In the rows, zero is written as 128.
The rows of D fall into a few groups, and each row is roughly a mix of its group's hidden directions; some rows fit no group.
D (113 x 16):
[[ 89 147  88 109 162 152 173 114 154 185 111 106 126 115 121 111]
 [ 54 127 111 124 157 135 162 137 181 122 106 134 143  99 102 120]
 [134  95 166 112  94 133 126  89 161 110 114  94 141 148 123  63]
 [122 122 117 138 189  81 106 136  92  80 109 116 125 104  96 105]
 [156 118 114 106 118 179  75 120 107 143 136 165 156 113 133  75]
 [118 191 153 164 158 107 160 143 146 149 143 153 158 115  86 117]
 [ 94 101 125 111 196 107  74 146  98 107 143 120 117 103 139 131]
 [169  99 135 117  52 162 147 125 143 106 117 148 115 156 141 156]
 [ 73 160  89 146 169 128 113 134 137 141 152 127  98  70 124 140]
 [154 117 106 123 122 153  75 148  73 135 156 160  96 124 173 136]
 [159  65 129 105 107 140 118 130 105 102 107 100 158 165 104  87]
 [181 118 150 153 119 102 157 138 150 105  77 117 114 186 126 124]
 [ 58 142 138 133 189 129 122 118 143 146 150 142 150  86 108 119]
 [176 131 129 146  65 114 162 132 133  79  98 123 132 159 103 138]
 [116 126 145 146 198  75  93 123  83 136 135 107 130 104 119 116]
 [137 118 105 131 162  92 165 119 102 100  73  86 115 128  84 127]
 [110 108 168 104 119 115 102 122 154 122 137  75 164 166 100  83]
 [143 137 136 132 159 100  63 168 105 138 140 126 178  91 146 117]
 [ 91 143 160 147 138 103 177 104 180 116 132  94 126 163  95 120]
 [ 75 154 138 102 164 116 137 121 155 195 127 104 141 146 156 115]
 [124 124 152 124 143 124 195 164 154 127 105 139 120 138  92 188]
 [119  87 110  90 134 188  79 133 125 142 143 124 118  78 116 144]
 [149 135  84 107 130 162 117  86 102 182 127 106 111 126 157  84]
 [147 142 121  91 158 145 156 130 121 180 135 145 114  81 188 127]
 [ 71 128 104  93 158 124  94 128 107 141 173 144 167  99 149 112]
 [154  70  87 128 145 139 154 114  93  96 103 153 150 126  82 123]
 [143 137 135 142 108 126 194 123 160 123  76 105  91 171 113 135]
 [161 124 132 134 132  99 117 123 119 111 125 160 158 194 158  70]
 [183 115 138 128 136 134 140  54 140 149 134 152 150 166 118 101]
 [ 73 106 131  93 160 158 111 113 164 144 153  97 143  93  94 128]
 [141 100 115 111 126 163  60 128  91 129 170 163 137  95 139 124]
 [134 122 143 135  71 121 177 130 151 112 104  92 135 165 114 179]
 [129 118 187  88 103 112 119 116 171 123 146  84 154 140 113  88]
 [ 94 144 188 136 168 123 134 121 119 163 143 117 141 159 115 186]
 [163 137 127 155  67 122 158 121 144  72  98 144 142 142  93 113]
 [131 142 106  98 190 173 130 113  90 109 143 155 110 103  92 144]
 [ 69 149 124 111 196 151 117 111 117 150 164 123 137  98 113 142]
 [172 141 121 110 137 141 147 125 110 170 115 154 126 131 207  99]
 [123  67 117 118 139 148 111 152  81 119 111  93 145 166  85 145]
 [ 71 101 121 113 155 136 111 107 151 128 133  75 132 109  94  80]
 [176 128 125 116 102 162 108  84  72  82 144 125 121 139 112 151]
 [129 107 131 122  99 125 176 146 167  90  62 110 121 143  95 137]
 [ 79 146 113 145 181 102 153 109 138 130 104 107 148  97  83  99]
 [141 174 133 155 111 136 191  79 134 159 126 130  97 162 127 116]
 [ 82 142 126 116 170 139  92 109 118 167 197 120 127 111 144 124]
 [ 93 102 129  97 190 133 126 107 127 155 137  93 164 126 110  81]
 [117 115  90 107 135 135 193 115 134 170  87 159 115 107 143 159]
 [107 157  99 129  97  96 172 101  93 119 132 176 159  93 136 148]
 [123 112 114  86 166 164 121 107 158 182 109  94 147  90 107 132]
 [ 83 144 112 180 163 105 103 104 138 105 132 129 155 161  86 103]
 [115 105  81  86  90 182  94 118 140 108 136 130 116 133 170 114]
 [ 65 160 154 138 160 119 110 159 159 145 174 143 159 111 130 138]
 [131 142 157 131 167 151 121  95 175 172 137  86 140 146 101  87]
 [162  89 132 144 129 129 150  90 109 102  96 152 166 178 107  96]
 [159 177  99 176 110 114 110 149 118  94 144 180 111 116 144 145]
 [100 167 109 125 166  90 109 138  90 160 162 138 155 115 176 118]
 [190  90 127 115  88 144 166 106 118 114  88 155 133 142 148 103]
 [116  79 101  92  93 144 172  97 142  90 102 158 130 137 106 142]
 [106 135 175 179 108  83 157 107 149 117 114 116 167 124  88 132]
 [ 73 154 106 125 137 152 131  95 159 185 145 113 151 108 141  93]
 [ 99 139 142 120 157 136 166  70 177 161 140  97 138 140  95 113]
 [160  95  97 146 170 143 121 112  74 110 115 145 160 154 120  85]
 [115 129 145 125 146 126 116  63 142 142 182 145 180 118 101 101]
 [139 111 152  98  71 115 161 153 148 124 115 128 122 135 101 195]
 [146 123  99 104 116 163 103  97  90 146 149 185 141 139 155  85]
 [189 138 109 115  82 139 160 127 117 158 111  95 108 173 147 141]
 [113 118 129 136  97  79 144 173 126  64  96 139 158 113 119 150]
 [ 97 104 179 120 149 133  98 112 137 110 157  73 146 129  79 109]
 [144 112  64 132 125 134 169 143 100 136  88 174 117 124 129 170]
 [111 141 152 142 164 164 123 107 119 140 156 119  80  60 151 142]
 [135 171 131 139 137 130 130  92 117 161 152 153 149 169 150  59]
 [141 131 174 154 136  92 113 108 156 106 144 129 192 135  93  93]
 [ 82 129 179 103 136 134 109 118 162 145 158  68 115 101 119 118]
 [137 128  97 114 148 165 138 127 107 166 119 135  90  81 192 112]
 [118 130 205 112  97 133 140 126 144 157 122  99 119 164 141 174]
 [159 168 133 138  98 110 165 158 148 188 128 103 130 170 148 138]
 [ 88 157 118 117 137 181  93 141 116 171 162 111 112  80 130 118]
 [129 106 185  95 123 126  94 136 136 110 164  71 152 133  96 107]
 [ 48 130 129 140 157 113 130 104 164 132 132 101 134 123  75 135]
 [157 136 178 182 137  83 101 115 123 107 179 133 135 151 125 133]
 [105  80 125 104 137 119  69 128  99  93 139  87 117 132 162 154]
 [130 133  98  91 140 189 100 111 113 185 132 135 136  87 136 108]
 [ 77 132  90 125 162 141 107  79 121 122 126 112 143  90 114  79]
 [145 120 133 140  91 130 166 117 134  56  96 136 135 136  76 150]
 [ 81 147 100  98 181  92 136 112 121 165 147 127 163 129 163 117]
 [170 124  86 112  89 153 145 145  93 131  73 158 106 124 153 140]
 [112 133  81 126 160 160 141 125 113 168 117 137  88  78 175 125]
 [143 103 173 168 117  95 134 126 152  79 142 111 113 136  91 176]
 [113  73  86  95 100 151 128 116 137  74  88 106 109 131 136 132]
 [146 120 142 153  67 100 139 138 165 175 111 115 135 153 170 103]
 [138 141 123 122 177 143 166  92 117 178 116 160 130 116 182 108]
 [149 144  62 141 105 124 126 173 111 110 125 165  99  96 135 164]
 [ 76 117 145  98 102 119 143 138 172 136 130  92 112 104  86 173]
 [ 93 123 134 101 111 145  96 136 159 135 144  68  94  87 142  90]
 [108 133  76 128 102 136 130  72 133 134 103  74 140 126 131  80]
 [164  86 159 143 126  86 140 104 156  78 120 137 153 167 101 136]
 [113 140 146 139 119 128 120 103 167  88 164 120 100  55 101 113]
 [128 110 165 149 112  70 143 190 156 107 110 123 130 152 129 161]
 [177 144  69 133 131 128 127 154  95 134 115 173 132 132 177 108]
 [ 99 129 127 136 180 111  69 100  94 134 154 121 139  92 136  90]
 [185 138 157 158  74 143 132 130 147 152 135  96 154 100 154 155]
 [ 98 140 173 101  94 100 151 158 147 113 156 126 170  86 148 151]
 [127 163 151 150 135 128 187  84 169 158 118  93 115 150  99 124]
 [ 58 140 131 126 138 110 188 101 161 122 146 106 107 155 115 137]
 [143 144 168 122 171 150  84 133  99 137 178 103 124 100 160 103]
 [174 108  98 116  96 129 182 136 134 142  73 108  97 157 133 128]
 [151 136  92 111  89 193 141 122 103 157  97 147  97  95 131 136]
 [150 154 174 124  88 118 111 162 138 105 168 127 106 103 120 183]
 [171 137 159 145  54 148 120 135 142 110 152 173 140 150 140 135]
 [ 85 111 100 115 147 136 160 107 157 194  98  96 121 115 143 106]
 [ 98 135 139 133 135 137 169 121 171 217 125 127 134 120 142 123]
 [142 135 148 136 192 113 181 151 123 152 106 157 111 111  85 144]
 [132  92 160 121 149 125  96 111 169 104 143 123 173 161 100  79]]

One row of each group comes first, with its name. Which group is each row after those in?
[130  94 116 125 165 101  61 131  89  94 127 131 113 107 149  91]  Y
[ 91 133 100 102 141 152  99 110  96 159 178 146 135  73 141 143]  J
[140 121  62 128  82 122 105 150 146  88 119 127 113 104 123  78]  V

[146 174 109 145 131 100 177 106 102 164 120 140 102 164 173 133]  J
[111 111 184 105 132 116 173 104 153 134 131 126 144 125  79 180]  V
[142 143 161  88 129 114  95 140 153 119 181  97 144  92 130  79]  V
[125 140 153 134  50 126  93 153 156 110 125  91  97 150 145 128]  V
[141 119 143 113 105 135 115 184  99 121 144 115 110 122 109 208]  V
[131 177 143 133 173 117  81 150 119 130 191 126 131  94 144 117]  V
[ 87 123 130  98 165 159 134  79 167 167 154 103 139 121 101 109]  J
[159 115 113 156 108  66 118 134 114  89  85  96 128 140 126  85]  Y
[182 174 132 173 104 119 117 135 115  98 142 179 115 131 161 136]  V
[161 131 131 148 145 113 133 112 123  69 162 169 147  88  79 132]  V
[123  81 155 106 127 114 126 121 131 103 128  97 174 163  62 118]  V
